(in the rows, 128 means zero)
The rows of R fall into 3 groups, which share some directions, and each row is roughly a mix of its group's hidden directions, except one row that fits no group.
R:
[[149  80 106 136 120 166 125 117 102 124 104]
 [108  79 121 127 147 153 128 124  85 107 124]
 [145 162 162 117  82 145 160 132 135 124 124]
 [113 118 189 138 136 163 153 128 133 120 126]
 [117 154 159 128 157  94 148 138 167 130 150]
 [138 157 140  96  85 164 155 128 120 123 118]
 [145 110 117 140 125 146 131 126 179 157  88]
 [110 132 133 144 120 158 152 165 113 110  82]
 [119 127 120 141 156  79  95 135 134 140 166]
 [152 164 146 106 118 129 136 118 174 151 103]
 [124 100 167 145 169 114 158 122 153 138 127]
 [130 106 146 115 161 101 116 115 168 164 115]
 [123 122 157 115 137 125 138 109 181 168 114]
 [133 104 114 140  93 180 144 111 127 121 100]
 [133 166 112 130 143 110 145 128 181 158 131]
 [126 134  81 158 149 103 124 115 132 139 170]
 [147 151 121 143 117 122 161 142 183 150 116]
 [113 171  90 129 136 101 105 115 123 121 160]
 [131 164 144 128 140 110 169 127 173 148 140]
 [143  97 126 158 147 106 138 149 167 152 103]
 [119  82 118 153 173 120 121 134 107 111 148]
 [132  86 103 165 143 121 113 135  95  99 137]
 [117 142 116 165 129 124 139 160 104  89 162]
 [112 169 102 159 140 157 163 116 139 116 134]
 [ 84 138 138 150 150 111 178 125 143 134 133]
 [153 169 145 119  92  84 126 128 133 131 142]
 [121 169 145 140  90 144 154 137 159 101 127]
 [135 155 182 121  94 134 134 130 121 110  99]
 [145 149 116 147  90 116 156 114 101 117 168]
 [118 123 191 100 112 143 140 127 129 121 102]
 [138 116  92 129 154 172 122 113 122 147  91]
 [113 101 139 121 163  94 152 117 159 142 157]
 [174 135 124 144 134 143 156 143 141 126  80]
 [142 127 108 150 105 119 105 119  92  78 141]
 [122 171 157 111  89 157 153 131 117 126 120]
 [137 176 144  99 106 137 160 101 142 113 133]
 [116  97 110 120 168 107 101 136 106 116 163]
 [111 118 135 101 147 157 102 104  79 116 132]
 [ 88 102 125 127 154 118 117 143  87 105 152]
 [ 99  98 121 147 154 126 135 146  82 100 140]
 [ 89 135 109 182 120 132 140 109 117 130 153]
 [173 151  90 133 132 104 121 115 145 142 157]
 [143 108 144  84 115 148 120  96  89 125 141]
 [133  85 114 151 105 140  88 133 112 127  95]
 [127  95 143 127 161 136 158 118 170 153 108]
 [116 165 139  97 120 134 145 119 168 167 133]
 [133  76 155 155 138 142 116 147 113  98 130]
 [170 155 144 141  96 132 169 114 144 131 116]
 [128  91 108 134 171 128  88 143 107 114 133]
 [124 120 114 157 166  99 135 131 119 104 174]
 [148 127 134 116 157 158 152 117 146 164  89]
 [150 150 109 104 124 156 107 126 154 162  93]
 [138  92 117 123  89 141 119 127  82  99 130]
 [135 152 171 114  81 121 141 130 106 108 143]
 [152 153 140 108 111  77 118 146 151 152 119]
 [125 151 136 117 155  89 128 107 130 130 181]
 [121 188 129 118  86 127 127 131 145 116 145]
 [121 149 104 144 142  89 106 153 130 105 167]
 [111 161 150 102 124 127 134 141 170 169 123]
 [162  95 136 112 108  83 133 113 124 136 158]
 [114 163 113 141 162  98 139 126 168 144 147]
 [121 115 127 124 164  97 107 160 167 153 116]
 [158  78 103 149 134 103  98 118 125 138 128]
 [152  89 144 104 171 102 143 134 147 129 136]
 [ 69 144 119 170 118 142 127 112 125 135 135]
 [141 178 155  98  91 115 122 125 110 126 132]
 [185 111 149  94 130 126 136 145 125 114 106]
 [120  90  88 133 177 126 109 116 121 138 124]
 [167 125 118 114  77 107 144 132  97 120 119]
 [128  58 109 144 138 125 114 133 111 119 124]
 [127  72 133 137 141 153 129 131 132 159  93]
 [ 76  79 131 127 126 141 104 123 142 142 130]
 [ 92 120 112 103 138 125 108 118  88 101 161]
 [147 158 135 144 118 160 158 125 171 147 110]
 [133 120  82 117 154 126 144  89 145 134 161]
 [155 133  98 167 111 154 141 134 157 139  98]
 [114  63 122 129 147 122 108 129 101 115 136]
 [139  88 126 109 144 148 140 112 154 153  85]
 [176 111  99 124 164 111 113 146 111 113 139]
 [129  83 141 161 162 129 154 121 157 133 116]
 [157 135 153 120  96 135 125 144 171 153 101]
 [132 179 158 115  93 115 134 132 154 129 148]
 [167 154 106  96 130  96 122 134 114 123 162]
 [124 176 128  91 133 112 138 116 164 147 149]
 [ 85  97 113 120 127 130  84 126 108 129 156]
 [110 149 113 131 124  92 172 126 119 128 171]
 [128 119  91 139 170 122 150 147 109 102 158]
 [126 162 175 118 102 148 157 125  99 120 126]
 [ 89 103 153 125 102 157  88 113 117 128 128]
 [149 107  79 147 135 108 149 143 106 117 156]
 [ 77 145 152 110  98 136 111 107 145 148 136]
 [152 149 156 107 118  98 104 133 116  92  97]
 [127 186 152  98 102 114 124 121 146 132 134]
 [114 165 142 141 126 128 155 178 144 100 134]
 [120 124 114 131 164  75  97 136 148 148 136]
 [126 171 167 122  90 142 152 127 142 111 117]
 [128 171 118 111 130 149 133 135 175 157 108]
 [122 144 162 117 171 105 172 136 141 121 119]
 [161 123 166  78 139 127 118 137 141 125 104]
 [ 89  85  99 136 155 118 124 143 115 108 144]
 [114 115 151 156 159  98 127 154 172 135 134]
 [ 97 136 152 131  94 165 135 135 123 126  83]
 [149  77 109 151 168 136 110 137 138 127 114]
 [124 164 171 104  94 159 138 130 143 125 131]
 [117 162  80 113 130 109 123 143 166 144 132]
 [117 110  88 153 133 129 107 178 150 123 119]
 [ 96 167 137  93 126 102 127 130 105 121 161]
 [117  82  98 141 165 125 100 143 108 118 139]
 [130  83 120 160 160 105 109 128 100 117 145]
 [116 191 121 102 114 122 131 140 138 135 158]
 [129 113  90 139 113 154 115 154  82 108 117]
 [178 121 146 121 106 151 142 135 141 127  85]
 [116 147 126 129 159 114  95 145 171 158 109]]

One row of each group comes first, with its name. Which group is each row after those in?
[125  73 147 136 153 158 122 137 130 138  96] | S
[138 149 151 122 157  96 155  99 126 105 162] | T
[143 159 138 148 122 126 159 104 175 152 119] | D

[133 175  98 134 119  91 139 125 155 134 154] | S
[131 101 134 129  85 131 119 137  82  92 131] | S
[139  97 157 125 126 142 168 150 116 109  90] | D
[128 126 138 134 129 158 199 122 130 122 124] | S
[ 80 134 124 165 168 133 111 116 143 138 126] | D
[138 170 157 107  81 149 137 139 131 127 113] | S
[137 103 104  96 119 161 119 114 115 159  92] | T
[118 127 153 124 120 117 131 119  79  98 172] | D
[149 134 109 124 174  93 121 133 109 114 165] | D
[103 114 157 154 135 153 148 125 154 136  83] | D
[135 127  98 129 171  91 123 125 116 105 165] | T
